In the rows, zero is written as 100.
Each path below is one point turned by a fixed rotation once a step. After each direction that follows a path, write how fast that rotation turns it, in degrees per step (0 if it stays still).
Each turn is a multiple of 5 degrees from 10 to 175, or 0.
Each row of a path follows its step; steps can be skipped.
path 1
step 0:  85 131 108 119  99  54 114  93 147  95 131  93 100 112  98 100 107 111  86 102  68 128  77 104  88 107  93 113
step 1:  70  99 136  90  95  95 107  94 115 119 105  91  65 150  90  90 108  92 106  87 101 135 116  84 109 103  63  94
step 2:  64  89 117  80 126 144  96 120 115 122  77 109  94  96  83  90  78  72 116  76  91  88  78 102 103  99  68  97
step 3:  77 107  82 117 114  91 120 113 151 114 103 109 138  63  95 112 106  88 102 102 108 102  62 116  90  84  84 100
step 4:  70 133 124 107 103  54 112  83 128 105 117  77  88 114  92 133 116  85  89 124 119 120  92 107  93 103 102  92
step 5:  73 116 138  85 133 106  83  84 108 102 107  98  57 148 102  80  83 101  98 102  92 108  82 106  98 100  80 114
step 6:  93  83  94 104 108 126 116 113 140 119  99  95  97 109  97  70 101 101 121  70  72  98  67 121 115 101  55  97
step 7:  70  99 101 107  93  72 122 120 146 121  92 109 125  82  73 129 110  71 100  82  84 111  95  91 103 120  90  84
step 8:  42 118 130  99 115  84  99 104 106 109  96 113  99 112  94 123 102  85  87 117 134 131  96  92  75  85  89 122
step 9:  81 124 118  85 128 128 101  85 115 109 117  62  68 106 102  84  90  96 108 107 114  99  69 126  92  65  74 101
step 10: 105 103  95 107 128  89 104  84 162 108 119  96 100 112  98  90  93  89 113  91  69  81  67 104 123 115  84  73
step 11:  70  97 113 119  88  67 112 111 124 119  84 124 110 136  93 114 122  90 104  95  92 118  79 101 100 141  76 110
Directions:
103 100  99  97 102  87  97  94 102  93 104  98  91 113 107  92 104 111 103 104  93  95  90 114 105 110 107  98 -> 70
101 102 102  97  87 106 108 101  92 103  97  78  94  99  96 109 108  93 105  98 102  96  98 109 101 107  98  93 -> 140
 93  89 104 101 109  98  98  95 100  96  93 101  99 113 104 116  98  91  99 102 105  97 109  91 113 108 105  94 -> 115
102  93 102 101  95  97 104 103 101  84 100 111  86  91 101 112 108  95  89 107  94 100  97 105  98  96  91 103 -> 90
 89 104 100 104 104  94 102 102  98  94 100  86 106  99 100 109  97 106  88  99 100 109 104 109  98  91 114 112 -> 85
103  87 112  88  99 104  97 100  98 105 104  99  92 105  87  98  91 108  92 106 114 107 102 103  94 105  99 103 -> 100
path 2
step 0:  89  93 128  89  73 102 120  58 121 127 114 112 106  93 129 109 112  98 101  93  74  85 113 109  78  87 104  89
step 1: 103  96 121  96  85  83 108 128 143  94  95  81 126 107 103 130  95  82 130 105 110  74 107 100  93  85 119 108
step 2: 135  86  78  79 108 116 138 104 129 106  92 105  89 105  73 110  90 113 109 125  96  83 124  82 109 110 106  92
step 3: 125 125  87  89 101 130  98  93  87 103  93  94  86  85  95  95 131 108 135 118 109  80  91 102  83 113 101 141
step 4:  84 123 108  79  91 137 102 126  90 114  71 116  96  83 117 119 111  87  93 115  90 108 106 128  89 124  76  90
step 5: 103 123 143  94 109  85 100 116 104  86  74  78 112  83 109  74 105 112 128 106  89 116 106 105 124 121  95  74
step 6: 115 111 100  93  95  96 104  94 106 129  95 110 109 101 105  96 141 113 100  63 105  85 109  76 131  95  82  61
step 7: 101  97  87 115 102 108  49  91 128  91 107  89 114 112 108 111 107  79 125  94 112  70  94  87 113 119  68  94
step 8: 111 104  99  55  87 119  76  81  96  96 106 119  99 113  93  94  65  69  87 112  86  82  98  84 118 121 105  84
step 9: 119 106  94  86  79  87  83 100 110  88  93 123  89 113 142  68 103 108 113 106  76  91  77 109 108 101 130 125
step 10: 110  72  82  77  84  95 106 131  92 124 116  92  88  87 154 107  93  98 100  85  90  90 118 115  90 100 101  87
step 11:  86  69  99  87 121  94  99 107 112  91 101  63  87  87 112 113 120  82 135 112  81 117  95  75 101 102 128  86
Directions:
 85  96 107  92 109  99  92 102 101 107 102  96 103  92  95  95 113 104 101  93  94 114 107 104 107  95  92 102 -> 55
 97 107 102 106 102  87  87 102  98  94  92  91  94  99  98  94  95  99 121 100 105  96 100  99  97  93 102 111 -> 175
110  93  82 104 118 106  95 101 103 102 102  94 103 100  93 106 105 101 108  93 107 101 104  95 100  97 107  90 -> 80
102 108 112 104 106 117 109 103 100 101  92 101 108 108  95 106  96 109 108  91  93  97 108  96  95 102  95 108 -> 25
 99  81 101  93 100 105 101  98 104  97  99  92  97 102 107 103  97 100  96 101  90  91 106 101  96  84 112 111 -> 35
 94 106  95  94  97 113  89  97  98  96  96 106 101  93 104  95  93 113  99  97 106 105 103 114  94 107 116  99 -> 70
106  91  99  94 103 104 107 102  89 108  92  98  92 110 111 102  99  98 107 105 110 116  95 105 106 103  98 109 -> 55
path 3
step 0:  99  93  97  87  53 112 125 112  92  82  82 115  83 119  90  97  72  87  84  59 133  97 103  84  89 108 100  93
step 1: 126 101 109  74 146 101  88  79  88  98 148  82  92  86  80 102  84  97 103 103 117  95 113 125  96  85 114 106
step 2: 104  59 114 115  86 119 121 115 125  97  80  82  98 121  89  78 112 118 104 130  67 104  90 107  92  76 101  79
step 3:  72 121 104  97 135  88  78  88  95 114  97 113 123 112 104 118 135 108  74 107  93 131  79  95  99 127 100 123
step 4: 100  95  88 114  75  97  94  79  90 100  86 117  90 107 132  81  94  80 135  69  88  81  99  67 106 101  69  79
step 5: 107 123 104  83 112  82 123 124  99 121 112 101 110  81 119  89  65  93  94 110 142 109 122 102 121  99 120 126
step 6: 105  85  89 104  99 140  98 109 105  74  84  91  74  68  57 101  92 119  98 106 105  72  91  84  93 101 117  72
step 7: 107  96 122  91 102 107  84  86 128  88 112 107 108 103 104 128  90  92  73 118  86 137 105 143  76  94  77 120
step 8: 105  99  96 105  80 112  93  90  49 116  86  76 104 139 113 109 129 122 130 100  95 104  81  90  87  85 103  87
step 9:  85 103  86  99 116  90 109 117  95 110 124 121 125 103  98  81 112  68  95 101  74  95 132  85 134  98  84 139
step 10: 106 117  63 121 107  70 112  94 133  87  69  95 106  93 108 108  80 112 117  94 110  79  86  81 106 100 131  71
step 11:  86 116 142  97  69 122  96  99 118 113 124 131  81  69  98 105  86 117  81  88 112  96 108 126 111 118 107 111
Directions:
104 105  97 100  95 101  90 100  98 100 107  89  92 116  84 102  94  99  92 109 103 107 108  99  99  96  93  94 -> 60
113 105 109  95  91 104 102  88  86 109 106 102 100 109 108 100  98  93 102  88 107  95  96 102  95  99  92 104 -> 95
106  90 104 100  90  89 107  95 115 106  97  90 105  95 101 108  99  89 101 103 101 106 100  89  96  90  97 104 -> 140
100  97  86  96 110 101  97  95 105  89  99 111 101 103  92 104 105  86  92  95 105  90  95  94  91 101  93 105 -> 120
108 101  93  93  95  96 114  95 102 100 110 111  91  94  98 104  87 101  95 101 101  98 108  94 101 108 114  92 -> 70
112 104  99 110 104  89 112 104 100  93  90 104  92 104 104  94  92  98 101 108  92 100 101 112  94 101  89 105 -> 140
 90 105  96 112  97 101  97  98 103 109  93 101  95  94  93  97  85  86 105  97 113  99  94 106 109 103 102 102 -> 65
path 4
step 0: 114 103 102  82  84 105 106 114 135 109 105  94  87  90 108 103 103  82  86  97  80  60 103  90 101 136 101  95
step 1: 105  89 110 114 114 108 106 131 119  78 101 100  92 101 133 100  87  92 117  80 121 119 123 119  83 104 117  98
step 2:  89 108 107  93  97  94  94 114 101 116  87  94 109 107  97 119  74  76  75  91 101  79  81  99  69 138 100 107
step 3: 122  80 124 116 108  90 112  88 113  80 117  90  74  94 118 100 111  77  87 100 123 112  94 107  68  94  94 102
step 4:  82  96  86 109  80  92 108 105 101 105  88  86  92 102  95  92  82  69  84  74  65  76 114 117  81 104  92 115
step 5: 132 105 125 100 119 113 108  96 109 107  90 119  84  73 116 104  98  68  90  76 101 127 110 106 101 103  87  92
step 6:  77 124 113 115  78 114  99 108 103 102  93 101  67 105  96  95 100  94 117  90  89  88 104 106  72 138  95 126
step 7: 122  89 143  81  78 100  99 111 122 108 113 112 107  93 119 117  85  84  96 105  90 121 113 102  81  89  96 108
step 8:  84  91 100 102  92 114  70 109 114  68 106  91 102 106 100  82 106  73 104  69  89  98  79 105  88 128  93 114
step 9: 131  95 100  73  87 107 105 110 128 112  96  99  71 117 126 124 109  90  74  81 103  94 108  96  90  99 100  91
step 10:  95  98 103 127 116 106 113 112 128  91 106  76 108 100 121  77  81  89 115  78 102  92 118  93  91 133  95 117
step 11: 102  90 114  85 103  89 112 133 110 125  81 101  87  94 110 117  94  87  85  95  94 108  80 120  67 113 114  83
Directions:
114 102 101  92 111  83 105 105 101  97  97 108  98 111  96 105 110  97 103 102  93 111 104 101  97  97 108 106 -> 175
102  88  93 103 100 104  99  98 101  94  96  94 100 103  90  97 106  94 119 105 108 107 106 109  96 109  90  92 -> 155
 98 107 109 104  93 103 100  87  87 104  97 108  91  91  90  99 101  94 102 100  89 108 106 104 100  93  91 108 -> 40
 96  97  94 103  96  98 105 104 101 105  99 104 121 107 104  98  84  94 101  98 100 109 114  99 102  93  95 108 -> 125
102 110  91 103  97 103 101  94 100 104  98 114  96 112 103 103 106  97  92 103 117 101  95  92  98 107  89 105 -> 110
path 5
step 0:  86 111 117  84  43 123  87  89  88  97 122  97  94 117 124 100 110  71  66 105  95  73  82 111  96 112  99 116
step 1: 135 118  78 118 105 131 106  92 121  91  87  92 131 109  95  94 124 124 101 116  95  81  99  82  66  61 110  85
step 2: 103  70 119  85  88 111  71 125  97  94 111  66 136  72  91  83 106  89  86  62 102  94 116 115  92 122  82 106
step 3:  95  81  97 108  97  90 124  75  98  70 120 123 120 128  93  75  76 112  84 105  69  70 103 103  99 102 135  73
step 4: 108  96  96 111 110  86  61 110 119  67  73  88  98 105  89 116  96 127 105  79 135 123 109  85  71 132 108  85
step 5: 114  59 108 107  95  73 111 105  80 102 116 112 102 120 131 100 106 105  78  93 106  91  68 125 117 122 117 141
step 6:  94 129 106 122 111  58  82  67 115 114 112  90 121 135 117 126 123 112 116 110 102 100 107  84  90  83 102  77
step 7: 108  86  87  78 128  86  90  86 101  88 116  56  88  60 116  89 103 113 108  88 108 106  72 105  88  99  76 138
step 8: 108  83 158  93 111  85 127  99  99 107 135 102 108 106  99 105  87 103 117 136  76 117 115 112 113  79 113  89
step 9:  81 124  85 110  99  88 113  67 132 101  90  96  86  68  81 117  73 111 101  83 102 135  91 121  85 117  78  79
step 10: 102  79 102 101 125 120 118 128  83 117 109 109  62  85 110 135  80 129  95 112  98  86 123 107 115 109 112 133
step 11:  61 128 113  99  75  84 116  95 121 131  68 115 111 107 111  93 114 117 122 110 116 106 109 105 139 105  93  86
Directions:
114 103  96 115  85  98 101 105 104 111  99 106 102  94 103 117  98  99 100  99  99  96  97 106  92 100 102 106 -> 80
 89  92  93 103 102  95 101 114 107  99  98 112 101  98  90 105  94 111  97  99 101  93  99  96 109 115 103  93 -> 55
106  94 102 109  91 108  95  94 100 101  87  95 103 109 102  89  89 107 100  87  98  92 111  95 108 100 101 102 -> 35
106  91 102 103 111 100  97 101 106 102  95  99 101 107  93 113 106  94  96 112  92 103 119  91 102  93 107 101 -> 160
105 102  93 111 105 102 101  94 108 107  93 100  98  96 109  90 108 100 105 106  99 107 100  96  93 111  99  80 -> 140
 96 105 110  94  92  93 107 104 108  98  97 107  95 108 106  99 108 102 104  93  75  98  99  98  97 101 101 100 -> 135
107 106  94  94  91 103  95 113  97  99  97  99  96 102  91  91 110  91  85  98 102  90  99 101  98  94 108  88 -> 20
path 6
step 0:  78  87 112 105  76  96 113 134 112 105  99  94  95 130  75 103  96 128 112  76  78 129 124  91  83  98 115 125
step 1: 117 116  96  95 101  82 106 109  90  97 132 129  91  85  69 114 121 109 149  95 110 104 102  65 103 110 114 109
step 2: 106 100  77 107  85  93  94  85  84 120 119 108  73 104  95  89  89 115  69  94  99 141  73  55 115 108 104  99
step 3: 119 101 104 102  74 122  70 120  97 118  88 106  81 137  82 136 110 108  87 119 109  97  84 105 118 103 119 128
step 4: 101 104 104  97 107 122  63 120  92  80 136  94  85  98  97 123 110  88  92 111 141  91 101  75  85 102 107  63
step 5:  85 143 117 107 111  78  90 104 116 112  99  92  86 127 127 109  90  94  65  85 125 128 107 105  98 122 109  85
step 6: 115 117 112  97  70  90 118 104 101  90 120 122  89  97 121 126  84  72  94 110 127  72 111 134 124 115 102 117
step 7:  92  80 120  86  95 126 115  78  96  75 122 113  76 109 152  84  85 105  89 117  91  92 110  91  92 107 108  73
step 8:  85  90 151 101 102  93 107  90 127 117 104  94  85 119  84 100  90 103 100  96  65  89 101 133  84 135 119  95
step 9:  89 104 118 111 100 118 130 115 117  82 135 124  97  45  76  94 115 110 103 114  94 106 115 117  97 115  97 107
step 10: 128 120  97  97 116  97 121  91 116  98  98 132 102 103 108  64 102 110  90 131  73 131  75  83  74 115  99 100
step 11: 116  85  95 101  92 108 105 100 116 101 104  73 102  99  77  85 115  80  88 118  88  87  46 110 112 127 113 136
Directions:
 95  89  96 109  95 102 106  87  84 106  96 103  96 108 107  95 101 102 104 107 103  91  90 100 111 108 103 100 -> 80
102 116 104 112 105  84 103  98  95 101 101 111 101  88 100  96  92 104 101 102 106 109  98 102 111  97  94 102 -> 90
 99 110 102  92  94 102  98 104 102  92  96  95 109  97  89  99  96 113 102 101 103  82 103 100 112 110 104 108 -> 135
102 117  92 106  94 106  83 100  99 108 105  88  96 105 104  91 105  91 103 108 103  98 105 103 103  95  97 100 -> 40
105  98 102 106 102 100  92 113  93  85 103 101 108 108 110 103  95 101 112 109  90 103  99  96  99 108  90 100 -> 115
path 7
step 0: 122 119 106 123  75  73 114  86 104 103  76  87 113 116 101  87 129 100 106 108 116  98 109  95 122  59 110  90
step 1:  83 120  78 110  82 127  98 123 126  82  89 102 128 118  84 102 105  96 109 120 135  94 102 103  88  72  97 105
step 2:  93 130 108  88  86  96  90 105  74  96 104 104 105 105  77  90  91 106 137 116 128 106  99 101 125  87 141  86
step 3: 103 136  95 106  63  80 108 114 100  77  75 131  90 113 101  93 127  98 100  90 104 104  84 113 117  75  96 104
step 4: 117 131  90 107  77 108 100 106 105 111  92 118 123 101  76  78  94  99 108 137 127 108 106  97  96 101  93 138
step 5: 100 122 109  95  63  94 100 101 119  95  90  83  91 110  96  84  81 119 113 104 118 106  71  98 100  92 150 106
step 6:  95 127 100 120  79  79 127  94  92  81  91 115 144  91 101  94 126 117  90 110 119  92  73 107 107  96 111  96
step 7:  91 101  87 105  52 120  86 121 105  91  80 117 120  94  96  98  98 100 103 118 122  99 112  66 119 109 119 119
step 8:  95 106  99  72  74  66 107  94 113  89  95 109 110  98 101  77  92 116 108 117 119 141 104  89 103  74 126  89
step 9:  82 136  65 101  64  93 114  91 109  77 100 116 112 107 112  96 107  87 116 120 106 102  67  97  97 114  89  89
step 10: 125  96  94  94  69 111  69 102  85  95 100 118 117  82 103  96 114 105 120 133 112 123  77  98 104 108 126 120
step 11: 109 120 109 106  84  79 115 106 135  93  88 102  96  86 131  70 117  82 106 112 101 120  89  83 108  91 134 103
Directions:
 97  89  98  95 102  96 112 102 110 103 100  90  96 104  99  96  86  90  97 109 115 105  97 100 101  92  93 106 -> 100
111  87  92 103  88  99 103 100  88  99  96  96 101 104 101 104 113 103 101 102 101  91  94  99 108  99  84 106 -> 115
 95 102 101 103  98  98 100  95 106 107  90 108  94  97 109  91  95 113 102 101  93 104 116  96 109  95  88 108 -> 90
 97 113  95 111 106  90 102 103 107 101  97 107 110 102 109 105 104  95  90  95 104 100  93 101  94  98  83  94 -> 130
 91  99  89 104 111 100 112 103 108  92 101 103 104 103  88  96 109 100 110 105  96  96 106 103  99 115  99 110 -> 135
108 112 103 101 102  95 110  96  91 110 106  93 104  97 101  91  99  90 106 105 101  92 108  86 106 108  98  92 -> 170
 81  93  90  96  99 101 101 105  91 102 109 107 102 105  96  99 105 100  99  93 106 101 107  87 103  89 101  91 -> 60
path 8
step 0: 109  77 121 107  95 122 109  86 109  84  62 130 108  84  76  86 123  71 115 122  64 104  88 102  98 106  92  99
step 1:  78  99 119  93 106  94 116  93 127  69  72  73  97  79 114 129  80  75 100 104  78 119  92 114  93  70  98  87
step 2:  84 116 132 103 123 102 120  90 101  93  96 101  86  84  96  83  90  95 117 154  74 118 121  90  87 128 108  99
step 3:  83  95  93  93 106 101 101  57 124 110 106 108 109  76  92 129 112  82 121  91  76 135 123 113 103 107 106  65
step 4: 115  78  91 104 125 105 136  88 131  88  72 116  99  65  96  91 120  93  84 128  76 108 114 104 106  99 100 125
step 5:  95  97 136 118  87  85  98  85 102  89  71  87 123  62 114  94  95  82 116  86  52 105 107 116  94  91  97  92
step 6: 102  94 132  85 119 111 117  87 110  92  62 117  86 109 118  96  88  85  95 137  87 135 100 110 101  97 126  75
step 7:  79  98 114 124  94 108 119  86 121  73 104  97 111  83  62 114 112  81 117 117  77 123 115  84  73  96 104  71
step 8:  78  98 103  66 119 128 125  75 137  95  93 102  94  74 118 112 101 102 114 116  69 103 122 120 102  94  96 118
step 9:  98  98 118 139 115  92 102  70  91  97  75 100  87  56  84  97 106  88 110 116  76 124 108 114 122 115  80 100
step 10: 104  78 102  71 102  72 112  90 128 105  72 113 112  81 117 110  94  63 106 113  63 124  88  99  92 107 120  88
step 11: 105 110 123 122 128  95 132  89 108  66  86  89 117  82  95  90 102  91  80 115  89 118 139 108  81  90 121  83
Directions:
 89 104 100  96 105  98  98 104  94 105  97 107  93  98  92  95 104  93  96 103 104 101 104 104 105  85 119 114 -> 160
105  91  87  97 100  97 109 107 109  90 100 103 105 101  89 111 109  86  95  99 105 100  93  95  92  97 100 101 -> 110
115  92 103 107  94  97 100 104 100 104  91 106 112 102 109  89 106 101  89  90  97  99 107 102  98  94 111  96 -> 60
104 104 102 104  89  86 112 107  88 100 100  98  94 107 107 110  91  95 104 107  98 107  99 107  96 107 109 100 -> 85
104  99 103  98 100  90  99  94  97  91  89 102 103  95  97  94  91  99  98  95  95  96  77 104 112  98  95 109 -> 80
105  98  99  89 101  98  86  95 100 102  94  96 113 108 102 121  96 106 100 108  96 100 106 103 103  92 101 105 -> 155
path 9
step 0: 114  97  96 146 120 112  76  67 125 121 111 124 108  72 133  97 131  95 116  84  94  97 110  70  85  82  83  84
step 1:  57 121  89 107  95 113 108  98 100  83 130 136 130  99  99  89 126  97  59 110 113  66  85  96  92  67  92 112
step 2:  93 108  97 148  91 107  87 116 119 124  56 124  97  90 102  64  96  88  97 102  84  93  66  74  94  88 135 119
step 3: 109 134  92 122  99 124  76  88 106 111 116  92 113 137 118  75 139  97 118 110  63  88  90 106  94  66  70  96
step 4: 112  85  87 133 103 112  92  82 109 105 115 128 140  93 113  51  92 107  39  85 104  89  95 102 103 109  84 106
step 5:  91 122 112 150  94 132 127  82 130 110  74 105 133  68  93 110 107  94 114 104  98  79  92 100  99  58  99 103
step 6:  81 121  86 108  83 106  78 119 151 106 140 121 108 113 128  79  88 104 101 111  80  71  71  70  99  94  90  94
step 7: 107 103  66 153 111 116 102 110  96  99  85 117 109 131 132  90  88  80  75  91  94  89 102 125  94  67 107 134
step 8:  98  97 108 115  80 131 120  80 139 122  97 111 132 107 100  51 116 128 119 123  79 100  91 130 100 100  99 113
step 9: 125 114 106 149 102 134 105  74 115 120 132 121 109 105 142 110  86  86  87 103 101  83  89  78 115 112  99  72
step 10:  79 104  58 113  99 128 131  87 126  96 109 124 100 109  77  96  81  92  94  91 111  62  70 116  88  70  75 124
step 11:  92  86 108 131 128 124 104 118 148 113  98 103  90  95 141  69 101 116 121 101  87  76  94  87  90 100 133 127
Directions:
103  94  96 100  98 108 115 100 110 101 107  99  95 109 108 108  83 102 108 103 103  98 102 112 104 108 103 102 -> 20
103  96  85 111  90 104  96 104  88  99  87 108 102  96  87 104  91  95 100  96 103  96 100 105  96 109  99 101 -> 135
 86  95 100  90  90 103  88  87 102  89 107  99 105 104  89  92  93 109 103 106  98  98  92 103 100 102  99 104 -> 160
110 101 103 103  96 103 104  93  93 103  98 100  93 114  93  90 108  91  95 110  93 112  94 106 112 106 102  97 -> 70
 97 107 101  98 106 109 109  98 111  95  80  95 106  99  96  96 100 102 107  99 101 115  98  93  93 106 104 107 -> 125
103  90 108 113 106 101  88  87  97  90  96  95  98 100 109 107  90  91 101  99  99 103 100  94 102  95 113 102 -> 160
100  88 107  98 104  96 105 101 102 101  89  99 100  95 100 108 104 105  83 108  97  94  89 112  96  99  98 114 -> 120
